Here are some numbered points:
[ 10 -24   1 100  15 -24  14   2 -23 -18   4 -12  75 -10   8 -10  46] 0
[  6 -21  26  -9  -2  -2   3  -9  40  -9 -19  -5 -29  -6  -3 -13 -39] 1
[  7 -21   6  33   5 -17   2   3 -10  -8  12 -12  74  -1  10  -5  41] 2
[  2 -17   2  20   8 -10   7   4 -22  -9  77  -8  71  -2   5  -3  32] 3
[ -2 -16 -15 -24  -9  16  -6  -7 -19  -2  -3  -3   2 -17 -18 -30   7] 4
[  4 -22 -34 -21  -9  11   0  -4 -25  -6   8   0 -39 -16  -3  82   2] 5
[  0 -22 -39 -23 -10  17  -5  -8 -24  -1  -6   3 -39 -19 -16 -28  14] 6
[ -7  -4   8 -24 -10  11  -8   0   9  13 -10   4 -33 -18 -12 -16 -38] 7
[-10  13 -12 -18  -9   0 -12  14  20  16 -20   0  17 -21 -10  11 -29] 8
[-15 -12 -38 -33  -9  20  -9  -3 -12  25  27  18  85 -17 -13  51  -1] 9
[ -4 -12 -18   7  -2   5   1  52 -17   6 -38  -5  63  86  -7  40  25] 10
[  0 -17  21 -20 -11  16  -4  -8  -6  -3 -26   0 -17 -22 -18 -35   6] 11
[  6  37   8  17  -1 -20   2  -2  52 -10 -11  -4 -39   5  20 -27 -23] 12
[  4  37  28  14  17 -23   1   1   6  -5 -19   0 -45  15  24 -22 -29] 13
[ -1 -20  44 -22  -6   8  -4  -5  -6  -3 -27   4 -18 -16 -11 -33   9] 14
[-12   1  10 -14  -5  -2 -15   6  25   6 -19  11 -25 -11  -4 -19 -32] 15
[-13  -8 -27   6  -5  17  -1  45 -18  17 -34  -4  55  55  -6  23  17] 16
[  1 -19  -5 -19  -7   8  -2  -8 -23  -5   1   4 -39 -15 -10  52  13] 17
Which two points above are nearest to each new point? Their numbers follow each, nearest first.
[  4  76  31   8  13 -19   1  -1   0  -5 -18  -2 -40  20  24 -28 -29] 13 12
[ 14 -15   4  29  18 -20  19  -2  -4 -24  91 -10  80 -13   2 -14  37] 3 2
[  0 -10 -22 -17  -7   8  -1  -6 -18  27 -12   0 -41 -12 -13  21  17] 17 6
[ 10 -12   8  32   7 -20  16  -2 -12  -9  69 -13  66  -9   5 -13  36] 3 2
[  2 -18 -21 -18  -9   4  -1  -9 -24  -6  -8   0 -31 -15  -9  36  12] 17 5
[  1  83  32  34  21   9   1  -1   4  -7 -18  -1 -29  23  19 -33 -23] 13 12
[  7 -19   3  38  13 -12  11   8  -8  -9 107  -9  65  -5  -6  -1  34] 3 2
